In the rows, 128 means zero.
Each named turn below is shown by a few rows before and after it. Which turns, in which order, take the first row of each later pair to the second? The first pair is answered.
dod:
[112 160  76 172 144 127 143 137 158 159  98 149 115 126  78 156 141 155
 131 114 119 181 174 102 119 116  85  92 144 111 138 143 153] => [ 88 151  59 148 146 155 139 142 113 151 114 118  84 127  99 149 135 136
 140  66 143 136 125 138 100 170  89 133 153  97 137 161 156]
[137 115 181 167 108  77 166 171 149 112 145 124 172  93 150 135  77 136
 143 118  94 137 125 118 175  91 137 137 143 142 157 112 121] => [116 106 161 145 126  76 160 179 117 103 170 120 141  80 152 127  77 122
 126  82 103 112  96 139 160 122 138 139 146 127 153 151 118]
[ 91 147 104 111 110 182 138 132 115 124  96 115 116 156 128 135 129 148
 143 126 164 116 126 124 121 147 115 144 145 142 125  96 132] => [108 136  98 125 129 130 137 122 154 131  99 165 133 135 105 131 136 159
 118 150 126 161 171  94 134 113 113  97 147 133 128 120 117]
[168 132 211 131 117 120 116 107 107 119 158  80 145 137 154 140 108  98
 143 105 106 106  96 169 154 153 160 173 113 122 123 108 148] => [182 128 208 150 131  69 118 101 153 124 154 129 163 116 127 138 122 111
 117 128  68 153 143 136 170 112 157 126 110 127 126 118 134]
Kitul:
[151 142 113 134 128 133 116 120 148 114 114 129 150 145 127 122 165 138
 131 122 120 132 149 137 145 122 130 124 131 126 127 114 125] => [152 146 111 134 131 127 117 120 145 107 120 135 147 148 130 120 165 138
 130 120 118 136 154 135 145 121 134 123 136 125 127 110 130]
[158 167 125  93  94 193 119 146  80  69  79  88 126 176 120 165 146 174
 151 167 138 124 177 111 101  98  89 176 125 130 100  98 108] => [162 184 123  85 119 188 113 125  80  53 108  97 119 183  97 172 142 167
 144 146 136 118 171 103  89  99  85 180 119  99  97 132 130]
[136 162  89 115 168 160 118  83 155 143 120 181  85 127 114 141 137 181
 104 160 138 168 153  80 144 102 171 121 117 131  62 149 103] => [127 151  80 120 167 152 128  93 153 149 106 182  85 120 117 133 145 177
 106 162 145 172 164  84 144 107 162 109 125 129  67 148  93]
vep:
[135 145  99 125 124 138 129 129  96 117 130 130 110 162 102 118 124 155
 111 166 156 131 143 127 125 171  85 134 121 150 108 120 110] => [138 143  98 132 124 134 136 125 108 120 122 141 122 159 102 121 129 155
 112 174 151 135 147 119 131 158  84 124 123 153 111 120 110]
[174 137 208 167  99  93 119 113 155 139 116 133 190 126 150 125 130 142
 115 193  66 168 141  93 164  59 149  98 103 176 115  59 107] => [158 111 207 127 108  99  96 139  88 106 180 109 149 102 194 109 120 108
  73 151  56 108  67 129 148 124 179 127  87 181 107 101  73]
[125 137 147 104 126 134 147 134 123 112 136 123 127 125 130 138 118 121
 128 121 122 110 119 125 123 130 128 127 128 136 130 126 131] => [126 141 148 107 127 134 149 134 132 120 133 126 127 129 119 136 116 125
 137 124 127 118 129 121 121 119 124 126 129 135 133 119 138]
sipi:
[116 136  98  93 135 175 112 113 126 106 131 131  96 136 140 143 136 131
 121 124 135 103 123 134 109 159 134 153 132 167 122 120 107] => [127 133 123 105 127 169 110 113 112 109 138 111 101 138 157 140 133 124
 128 125 129  90  99 146 114 160 139 160 129 166 129 110 110]
[143  97 184 157 121  69 134 109 130 126 135 107 153 117 136 108 166 143
 103 157 101 132 102 124 138 113 125 119 109 106 122 161 139] => [122 104 127 138 136  78 129  93 149 122 116 152 132 120 108 116 175 164
  98 158 110 158 149 100 137 111 109 104 118 110 117 180 134]
[160 135 177 151 134  94 120 104 135 138 154 107 169 136 129 142 117 120
 124 174  82 139 133 117 161  95 150 122 137 139 130  83 111] => [151 126 153 150 149  77 115 106 145 136 162 143 159 115 115 133 127 120
  99 164  67 152 154 113 158 100 151 104 140 132 124 116  98]
Pairs:
(2 to 3 turns a pair)
[ 93 130  92 115 118 187 141 139 104 139  99  95  91 161 138 131 133 133
 182 105 180  90 121 154 110 169 108 174 157 126 137 104 159] => [136 137 112 153 130 115 143 115 181 149  92 168 142 135  98 133 148 166
 141 168 114 178 200  89 146  84 119 102 139 139 133 102 137] -> Kitul then dod
[176 181 172 155 128 155 111 101 141 132 147 117 156 166 106 146 115 126
 145 105 163 108 105 134 130  94 102 148 106  98  96 105 212] => [169 175 127 151 152 131 110  93 169 127 142 175 148 149  75 144 132 139
 118 109 152 143 153 104 127  84 102 109 110  89 100 141 199] -> dod then sipi
[158 142 176 153 150  77 120 105 140 121 166 142 156 120 100 121 114 125
 118 124  86 138 113 112 134 104 122 118 105  99 127 154 154] => [153 165 167 153 141 117 127  98 138 125 142 119 156 153  89 134 105 124
 166 107 123 126 110 125 116 114 101 152 118  86 131 136 191] -> dod then vep
[ 98  97 113 105 115 154 132 175  92 123 122  97 109 113 174 116 142 126
 119 110 138  94  93 162 119 165 144 148 146 148 136 119  95] => [101  83 103 113 134  95 129 172 126 127 136 148 124  84 152 108 157 135
  86 122  97 130 127 131 131 142 137  98 143 142 136 159  77] -> dod then dod
[107 121 103 125 169 137 110 197 112 162 109 164 107 163 111 138 121 167
 126 145 136 137 183 139 140 141 136 127 155 141 136 120  78] => [126 116 164 143 152 120 109 212  93 168 123 110 128 161 137 130 104 144
 132 144 127 118 131 167 149 142 145 151 141 140 145  97  82] -> sipi then sipi
[155 128 173 148 121 116 126 120 133 143 124 111 161 137 128 141 119 102
 121 124 101 162 118 125 138 128 106 141 139 134 118 116 148] => [148 124 170 139 116 127 130 121 117 135 130 100 151 136 141 140 115  95
 124 110 110 139  95 137 132 147 108 151 139 126 114 128 148] -> dod then dod
[138 177 106  92 144 154 127  91 171 110 134 133 111 176 167 158  99 144
 116  98 120 117 145 137 157 156 159 137 141 126 109 136  89] => [149 169 145 103 147 129 125  99 158 110 155 109 125 166 182 144  95 122
 103  91 101 103 109 151 160 155 166 147 138 122 113 141  84] -> sipi then sipi
[147 131 151 185 110 115 155 129 129 106 145 118 151 137 189  86 107  73
  80 138  56 110  82 125 129  85 175 162  85 146 142 110  85] => [ 90 148  28 127 136 194 148 113 126  84 120 178  76 158 159 102 117 101
  93 102 118 110 129 111  96 132 146 172 104 149 134 145  87] -> sipi then sipi then dod
[107 126 121 119 122 141 112 144 120 141 126 104 133 123 143 113 120 125
 149 117 154 115 103 144 128 129 140 153 127 141 136 124 126] => [110 126 111 116 150 110 104 139 132 136 152 134 127 110 124 104 122 125
 121 107 131 127 120 129 131 125 142 128 121 124 131 167 121] -> Kitul then dod then dod
[102 104  74 175  70 155 153 159 121 177  82  78 129 126 100 118 114 126
 196 136 204  98 111 109 156 148 115 188 192 166 137 120 122] => [ 80  72  44 159 107 112 149 169 106 167 119 103  96  92  91 100 122 111
 147 106 187  97 103 107 153 174 108 169 194 146 137 194  99] -> dod then dod
[ 81 117  63 115 117 181 137 114 152 117  99 127  71 159 123 152 148 194
 142  97 173 170 186 128 106 173 118 152 184 146 141 108 112] => [129 110 192 136 134 100 110 108  99  96 200  64 103 134 144 131 115 126
  96  56 113 120  71 163 108 177 155 181 142 103 134 152 124] -> sipi then Kitul then sipi
[151 133 162 118 153 100 112 111 120 102 167 130 154 127 110 115 145 153
  92 139 115 139  99  82 116 123 166 115 112 107 125 153 136] => [131 146 107  90 158 151 112 103 117  92 156 144 129 142 102 125 151 165
 114 131 150 130 111  82 103 145 157 124 125 108 126 158 143] -> dod then sipi then sipi
[126 182 163 105 136 157  91 126 101 101 177 107 145 165 147 117 110  99
 104 101 158 118  65 157 165 131 166 140  78 117 124 132 147] => [148 182 161 121 145 109  98 115 145 111 167 154 175 147 123 120 122 120
  83 139 120 168 117 121 182  82 163  89  68 124 126 129 134] -> dod then sipi
[143 108 152 165 119  73 134 129 155 181 134 123 158 119 107 101 111 128
 118 105 109 141 128 132 135 120 116 105 148 123 151 144 162] => [115 105 105 144 137  97 129 134 139 166 141 134 117 115 102  99 117 125
 109  78 132 128 130 136 120 152 108 113 156 109 144 185 159] -> dod then sipi
[131 145 134  99 113 165 121 115 109  88 151 120 111 153 159 137 100 110
 137 117 135 107  87 113 140 175 161 153 111 155 102 126 133] => [133 124 139 108 133 107 119 122 121  86 172 155 109 118 147 127 107 106
  94 117 102 125 100  98 157 161 163 116 104 145 106 168 118] -> dod then sipi then dod
[159 126 181 117 110 103  91 100 144 105 137 145 155 135 147 154 130 138
 107 172  55 154 130 109 140  70 184  83 101 150  96  98 112] => [153 134 142 112 145  89  87  88 153 101 150 179 135 131 108 158 128 143
  97 150  62 164 150  96 128  74 162  77  99 117  94 149 134] -> sipi then Kitul
[151 134 166 142 110 145 120 119 140 144 133  86 124 161 141 119 111 151
 169 111 122 162 114 145 121 112 135 138 140 118 132 121 137] => [134 118 144 130 123 138 116 130 120 136 153  87  98 151 141 109 115 142
 149  89 124 145 103 164 110 132 131 142 144 100 130 159 133] -> dod then dod
[116  85  93 146 120  64 144 133 179 165 110 154 148 132 164 125 159 150
 135 138 108 141 150 131 128  97 117 108 139 145 117 133 120] => [124  97 115 145  94  94 142 133 165 156 105 131 160 147 193 130 147 151
 148 157 114 130 140 141 135  94 134 129 133 172 112  86 116] -> dod then Kitul then dod
